Each named move below is a turn or a mirror, shown by a few rows before and after it. Which moves, in which order, take the first row of each later pair to the second? The first pair is answered.
move j602:
[-21.8  -0.6  36.2  15.5   9.5 -18.0   3.4 -25.3   1.3 -17.6  23.1   6.7
  34.2 -15.8  -4.1  37.0] |-> [ 12.0  18.4  -4.0  29.3   2.1 -19.7   2.1 -37.4   1.5 -19.0   6.7 -10.4
  27.8 -22.2   8.7  38.8]
[  3.1 -44.0  18.2 -26.9 -40.5  28.9  28.2  26.3   9.1  11.3  34.7 -34.1
 -18.5 -36.3  31.4   8.8] |-> [ 22.8 -35.7  -3.9 -18.9 -41.8  27.9  29.8  18.9  12.1  14.7  25.7 -46.5
 -23.0 -38.6  38.3  10.2]
[ 17.3 -69.8  15.0  36.9 -13.9 -14.5  62.3  67.7  10.8  11.9  30.4 -21.5
 -28.3  17.6  26.8 -14.2] |-> [ 39.2 -53.6 -17.3  47.5 -16.8 -15.0  61.4  60.8  11.8  12.1  20.6 -35.7
 -29.8  11.6  36.6 -10.8]
move j294:
[-30.5  14.9  30.9 -19.5   0.7 -12.5  -7.8   6.0   0.3   0.0  29.5  37.5
   0.2  25.2 -19.7  23.3] |-> [-36.7   4.9  35.9 -25.8  -0.6  -4.8 -10.6   0.0  -5.4   3.2  17.0  42.1
  -6.5  24.5 -18.6   3.4]
[-14.6  18.1   6.3   6.7  12.1 -25.6 -60.9 -18.0 -16.0 -20.7 -31.4  48.4
  17.3  52.3 -38.4  28.0] |-> [-10.5  12.7  25.6  26.2  15.5 -43.6 -44.8  12.5  -4.6 -30.6  -5.8  38.1
  25.9  57.4 -26.0  35.5]
[ -6.7 -20.9  23.2   9.0  -5.5 -17.3 -15.0 -11.2 -21.0   9.9 -13.6   5.5
  -4.0   1.1  -4.7 -30.1] |-> [  3.5  26.5 -18.1  -6.0  -1.4 -16.2 -23.6 -30.5  -6.7   8.4  -9.5  -2.9
  -0.8   0.2 -17.5  13.9]
[-24.8   7.9  23.5  -6.1  -4.3  -7.2  22.2  44.1  19.9 -13.2  73.7  -5.9
  18.8   0.4  -4.8  55.5] |-> [-46.1 -56.8  53.5 -28.5 -17.3  25.8   0.2   9.6 -20.9   9.4   5.7  27.4
  -8.5  -6.3  -4.3 -38.9]
move j775:
[  1.3  22.1   1.8 -46.9  17.7   3.2   5.3 -19.1  26.1 -13.0 -23.4  36.3
  -6.4 -24.3  14.4  21.4] |-> [  8.4  19.8  -1.4 -46.8  10.9   6.2   6.5 -22.2  27.4 -10.9 -23.5  28.9
  -8.3 -25.6  17.7  23.7]
[ 18.0 -13.7  49.6   4.7  -0.3 -37.0 -32.1  38.1 -19.7  15.3  44.1  14.9
  21.0 -10.3  54.2  20.3] |-> [ 27.3 -15.8  39.9   2.0 -10.8 -31.3 -23.7  39.3 -19.7  21.7  42.0   4.4
  12.3 -18.1  61.7  22.4]
[-21.5   6.4   0.7 -41.8  -1.0  17.8 -23.2 -29.6  -8.4  -4.2 -20.6  20.6
  -9.6   5.6 -39.5  -6.9] |-> [  6.4   9.5 -31.0 -43.3 -22.2  27.1  -8.0 -30.4  -9.5   5.0 -17.6  -8.2
 -20.7 -10.5 -20.4  -0.9]
[ 27.0 -21.2 -27.6 -14.8 -32.8  23.2   5.3 -22.4 -16.8  20.5 -28.0 -17.5
 -31.9 -17.3   9.7 -40.1] |-> [ 28.9  14.3 -33.3  27.2  13.5 -15.8 -19.0 -30.1 -14.7   4.9 -49.0   6.6
 -10.0   8.4  -0.5 -42.6]
Then:
(two moves a pair)
[ 14.2  31.4 -23.2  -1.0  21.3 -32.6   1.0 -34.7  -9.0  31.4 -14.5 -19.1
   6.5  -6.5  30.1  11.8] |-> [-36.2  11.8  23.5 -37.8  24.3 -20.4  -9.5 -33.5 -13.2  30.1  -7.9  17.0
  12.0   5.8   2.5  16.7]  j602 then j294
[ 37.6 -14.0 -16.7  20.1  -7.1  12.6  17.8  33.6  -0.3  -2.5  19.8 -29.4
  -7.3 -13.2  23.9  23.2] |-> [ 10.5 -22.0   7.8  28.9  27.8   5.1 -19.7   4.4 -20.2  -8.0 -36.2  23.8
  -4.8   9.5   0.1 -33.8]  j775 then j294
[ 33.5 -10.2 -49.3  43.6  12.1   8.9   2.4  17.1 -15.0  10.8   5.9  -6.6
 -30.2 -13.2  60.0   3.9] |-> [ -4.5 -14.8  -9.5  52.3  51.5  -8.5 -25.3  10.2 -25.3   0.8 -20.1  45.1
 -14.7  15.4  35.0 -23.0]  j294 then j775
[-10.0 -26.1  12.7 -14.8 -22.0  23.8  26.3  11.5   3.8   8.4  27.5 -15.3
 -14.6  -8.6  10.7  15.7] |-> [ 17.3 -27.2   4.7  32.2   1.5  -1.1  14.9   7.2  -4.2   5.4 -10.9 -13.8
 -12.7  -1.1  28.7 -29.4]  j775 then j294
[-28.1 -14.2  22.3  -5.7  -7.7  24.3  -9.1  -4.3 -15.1  -6.4  -6.4  24.5
  -0.2   2.2  -9.7   3.2] |-> [ -9.1 -21.7   6.1  -9.1 -32.1  38.2   5.4   0.3 -12.1   0.3   3.3   2.7
 -12.5 -11.1   3.0   7.9]  j775 then j602
[-30.0 -43.7  18.1 -13.7  -3.0  26.2 -30.2 -34.4 -23.8  17.2 -53.3  33.8
 -28.4  -5.6  12.5 -68.5] |-> [ 38.0  48.6 -78.1   5.6 -13.4   5.1  -0.9 -13.2  23.7   5.0  12.2 -41.0
 -11.9 -20.2  30.7  48.9]  j775 then j294
[  6.1  22.8  18.2  40.1   4.9  -2.6 -36.3 -28.5 -34.6  -4.8 -23.2  18.1
  -8.4 -14.3 -19.3 -31.5] |-> [-31.0  13.6  51.7   0.5  -3.7   7.1 -26.4  -7.1 -23.2  -7.1  18.5  26.9
  -1.2  -9.9 -39.9   9.0]  j294 then j775
[-12.6  30.1 -15.7  -7.9  22.9   5.5 -17.9 -15.8  10.7 -16.7 -58.1 -18.5
  10.2  -7.7  -9.3 -28.0] |-> [-26.6  -6.1   7.4 -45.2 -14.0  33.9   4.1  -1.9   8.8  -3.0 -32.9 -31.5
  -5.0 -21.6  -5.8 -25.8]  j602 then j775
[ 43.9   8.8 -17.4  49.8   0.3 -10.0  32.5  11.2   7.7  -6.2  -1.3 -29.0
  -2.7 -20.4  40.4  -3.2] |-> [ 15.9 -26.4  24.6  28.7 -17.5  -0.1  44.3  32.9   7.8  -6.1  25.9 -24.1
  -3.1 -22.3  37.0  -1.6]  j602 then j775
[ 11.5  33.1 -79.3  -1.4  12.4   1.0  10.5 -24.7  -4.7 -22.7  12.4 -35.1
  13.3 -16.6 -15.0  54.0] |-> [-44.1 -22.1  33.7  26.3  50.1 -36.1   3.8  18.3 -20.0 -38.6  23.5  22.2
  35.2  20.2 -25.7   4.8]  j775 then j294
[ -5.9 -29.6  37.4 -10.0 -11.4 -31.8  14.3  44.1  31.3 -17.7  83.0 -49.9
  26.7  -5.0   7.3  49.3] |-> [ 40.7 -38.5 -41.9 -24.2 -34.2  15.7 -22.1 -48.6 -10.4  17.4 -39.3 -54.4
 -18.1 -36.0  26.5 -51.2]  j294 then j602
[-23.3 -78.3  71.7 -73.4 -34.0  58.6   3.7  -8.5 -27.0  27.8  43.7  38.8
 -37.2 -41.6 -10.8 -35.8] |-> [ 55.4  49.0 -10.9  81.1  82.8 -54.0 -49.8 -25.3 -13.1 -18.4 -19.8  54.0
  17.1   7.3  -5.9 -38.5]  j775 then j775
[-17.1 -23.9  26.6   8.8 -18.3 -18.2  19.0  38.6  -9.7  -8.6  33.6   4.6
  -5.6   5.8 -21.8  19.7] |-> [ 20.1  -8.2 -40.8  -6.2 -37.9  10.4   2.8 -12.8 -22.1   8.7 -20.9 -14.6
 -28.4 -19.4 -11.4  -5.8]  j294 then j775
[ 24.9  -4.6  -0.1  19.8  -2.5  -5.3  20.1  30.4  26.5   4.1  17.7 -23.8
   1.5   4.0  16.4  20.3] |-> [ 17.7   8.0   1.7  35.0  20.7 -18.4   6.9  25.1  24.2  -2.8   7.4  -3.2
   7.9  16.5   6.5  16.3]  j775 then j602
[-24.2   5.5   3.7   3.7  32.2 -13.0 -20.2  26.2  19.8  11.7  48.8  16.4
  45.1  32.2 -26.3  45.1] |-> [  7.3 -58.7 -15.1 -26.9 -35.5  38.1   7.2  15.0  -4.7  44.4  29.0 -28.4
  -1.0 -16.4  18.1 -16.3]  j294 then j775
[ 34.0  25.2 -33.0   2.4   9.8 -24.7  -2.7 -53.9  -8.6   0.4 -16.7  27.0
  39.2 -34.1  12.0   4.4] |-> [ 17.8  -9.7  29.9  25.9  16.9 -50.2  23.4   1.5  -3.9 -11.4  26.1  27.9
  55.4 -22.7  19.2   3.3]  j294 then j602
[ 18.4 -14.4  -2.7  50.0  16.9  -3.6 -16.4   4.2 -33.4  -2.4 -61.2  24.1
  17.8  13.8  14.4 -66.9] |-> [-52.8  -0.7  44.0   1.6  27.5  -0.2 -21.4  16.8 -15.0 -15.4 -12.9  60.0
  37.7  33.7 -37.1  -1.7]  j294 then j602
[ 35.4  12.4  -4.0  27.0  -2.3 -10.5  22.5  16.0   9.5   7.7   8.7 -23.7
  12.9 -11.8   4.4   0.4] |-> [ -5.5  -5.3  17.4 -21.8  -7.7  22.5  -1.7 -18.0  -7.4  19.9 -28.6  12.7
  -0.9  -9.5 -21.8 -27.7]  j602 then j294
[ 12.3 -29.7   3.1  21.9 -36.8  -1.6  12.7  -4.3  21.1  -2.5   2.5 -12.2
  10.7   1.8  11.1   8.0] |-> [  8.4 -22.3  -0.1  29.2 -19.4  -5.0  -9.1 -23.9  11.3  -1.1 -26.2   6.4
  12.3   7.5   3.2 -13.0]  j775 then j294
[-31.9   6.8  38.7  -4.5  26.5 -23.2 -13.6 -19.6   6.0 -30.4  39.8  30.4
  -2.0 -31.5  18.5   0.1] |-> [-13.4  -1.9   3.4 -29.1  -4.9   8.7  -3.5 -39.3   0.6 -14.3  32.3   4.4
 -25.1 -58.2  30.5  -4.3]  j294 then j775
[ 25.8   6.8   0.8 -10.7  -3.6  -7.6  21.8  -1.4 -13.2 -12.2   9.9 -18.8
 -15.6   7.1  28.2 -29.0] |-> [ 27.2  21.4  -9.5 -13.1  -5.2  -8.1  19.6  -4.3  -8.9 -12.8  12.8 -21.6
 -14.8   8.2  24.1 -14.6]  j294 then j294
[ -8.7 -34.1  10.8  -3.5 -33.9  13.0  22.3  20.8  -6.0  16.1  58.6 -17.5
 -16.0 -16.5  -2.7  24.5] |-> [-16.7 -23.3  31.5  30.4  -0.7 -18.2   9.1  36.2  -2.5   3.1  57.4   5.2
   5.7   7.5  -9.7  22.2]  j775 then j602
[-42.6 -40.0  43.3 -43.8 -13.8  23.1   6.9  -6.2  -9.6  -0.5  -1.0  25.0
 -13.6   5.9 -19.2  -9.8] |-> [ 37.5 -15.3 -20.6  -3.7 -34.1   8.7  38.6  11.8   6.0  -0.1  16.7 -47.0
 -19.6 -22.0  31.8  12.6]  j775 then j294
[-29.9 -21.1  44.3 -10.5   2.2 -11.6  -4.6   0.8  -8.3  15.4 -32.2  12.0
   1.3 -18.3   8.3 -53.6] |-> [ 17.3  33.0 -37.4 -22.8 -21.3   1.9   5.4 -14.4  11.6  22.6 -12.7 -35.9
  -5.5 -40.1  21.4   7.5]  j775 then j294
[-27.7  58.9 -22.5 -13.6  25.8 -26.6   5.6  -5.6  -3.2 -17.5  29.0   7.3
  13.2 -13.8 -17.7  93.4] |-> [-45.0  31.3  -2.0 -42.3   6.1  -9.3  18.1   0.6  -5.7  -9.7  44.1   6.1
   3.2 -21.1 -20.8  94.5]  j602 then j775
[  9.8   6.5  24.6   6.8 -16.6 -28.8  34.4  37.5   6.4 -16.4  41.1 -24.3
   0.5  -2.0  21.1  44.2] |-> [ -1.0 -44.6  38.0  -7.6 -27.1   0.7  13.3   1.0 -29.6   2.5 -23.3   2.3
 -27.1  -9.9  25.4 -44.0]  j602 then j294
[ -4.7 -50.8  -8.4   8.6  27.6   7.0   7.1 -15.0  -9.1  16.5 -39.2  27.5
   9.0  14.0   5.6 -35.6] |-> [ -3.7 -52.8 -10.2   1.4  19.7  12.9  10.6 -19.6  -8.6  19.9 -41.8  20.9
   5.8  10.7   7.2 -36.7]  j602 then j775
[-16.9  63.1 -17.4 -35.5  24.6   5.7 -24.9 -32.1  -2.6 -14.4 -25.9  25.1
  20.0  15.1 -42.4  37.4] |-> [ 42.0  54.1 -16.0  39.2  29.2 -32.9  11.4  27.6  10.1 -24.3   5.5 -23.6
  26.4  13.2   6.6  34.8]  j294 then j602
[ 18.0  29.7   9.0 -18.7  10.5 -30.3 -10.5  23.6  28.0   7.9  15.4  -9.3
  42.8 -13.9  -9.0  78.0] |-> [  1.2  14.6  27.2 -33.5   1.7 -21.3  -7.1  29.2  26.4  10.9  24.6  -5.3
  38.9 -16.5 -17.1  78.0]  j602 then j775
[ 29.8  37.0 -74.0 -18.4  -6.5  11.2 -27.2 -40.7  -3.2   6.4 -46.5   0.4
  -9.5 -18.9  -2.4 -11.5] |-> [-14.8   5.9  37.2  26.7  34.2 -45.7   0.2  53.5  13.8 -25.0  36.5  25.6
  31.5  20.2  -9.0  17.2]  j294 then j775
[-29.4 -15.4  37.0 -25.8 -20.7   7.8   0.9   2.0  -7.6   4.5   2.6  16.8
  -2.1   7.3 -10.7  -5.6] |-> [ -0.9  30.1  -5.1  11.5   7.9 -18.1 -21.8 -19.3  -6.6  -4.8 -33.0  23.1
   6.3  17.5 -13.2  -9.0]  j602 then j775
[ 26.2  14.8 -12.0  16.5  16.1 -31.7 -17.6  -3.3 -15.3   5.9 -16.9  22.7
   5.0   1.7  11.2 -11.9] |-> [ 28.2   8.3  -3.3  19.2  15.2 -35.0 -17.2   2.4 -14.0   3.8 -14.3  20.3
   7.4   2.9  15.9 -16.4]  j294 then j294
[ 14.9  13.6  -4.3  38.0  26.0  -3.3 -10.1 -18.6  -4.7  -2.0 -33.5  13.1
  -3.8   0.9   1.4 -36.9] |-> [-11.4 -34.6  30.8 -13.0 -17.4  30.2  11.3  -6.8  -6.9  11.0  -2.7   4.5
 -19.8 -13.0   1.7 -34.1]  j602 then j775
[ 10.5  -7.5 -31.5   1.9 -20.5  14.3  10.9  12.6  -5.0  13.0   8.8 -23.5
 -21.6 -23.2  32.8 -13.1] |-> [-21.5   0.2 -25.3 -35.0 -19.3  32.6  -5.4 -10.0  -6.1  16.3   1.8   0.1
 -21.9 -21.5   3.7  -2.2]  j602 then j294
[ 18.2  35.5 -40.5  13.4  11.0  -9.5  22.0  12.7   5.2   6.5   0.1 -32.7
  -2.3  -8.1  19.7  18.9] |-> [  0.4 -22.8  16.2  22.6   7.0 -11.3  30.4  37.6 -10.0   9.6  -5.7 -17.9
  -9.4  -6.0  32.7 -32.7]  j294 then j602
[-32.7   0.4  44.1   1.6  46.1 -14.5 -33.7  -7.5 -24.0 -13.2 -25.1  33.8
  25.8  12.3 -29.8 -32.6] |-> [ 53.1  13.2 -49.0   5.9  -6.6   7.2   1.3 -13.6 -10.1   6.0 -17.1 -53.7
  -0.7 -34.1  24.0 -15.5]  j775 then j775
[-51.3   0.1  60.5 -41.3 -40.7  17.8 -22.2 -12.7 -18.6  -9.9   4.8  10.1
   0.2 -12.8 -34.6 -17.9] |-> [ -8.9  63.6  -4.5   8.5  -3.2 -15.3 -52.2 -39.9 -19.1 -20.5 -39.0   8.5
  12.7  -2.4 -32.0 -21.0]  j602 then j775
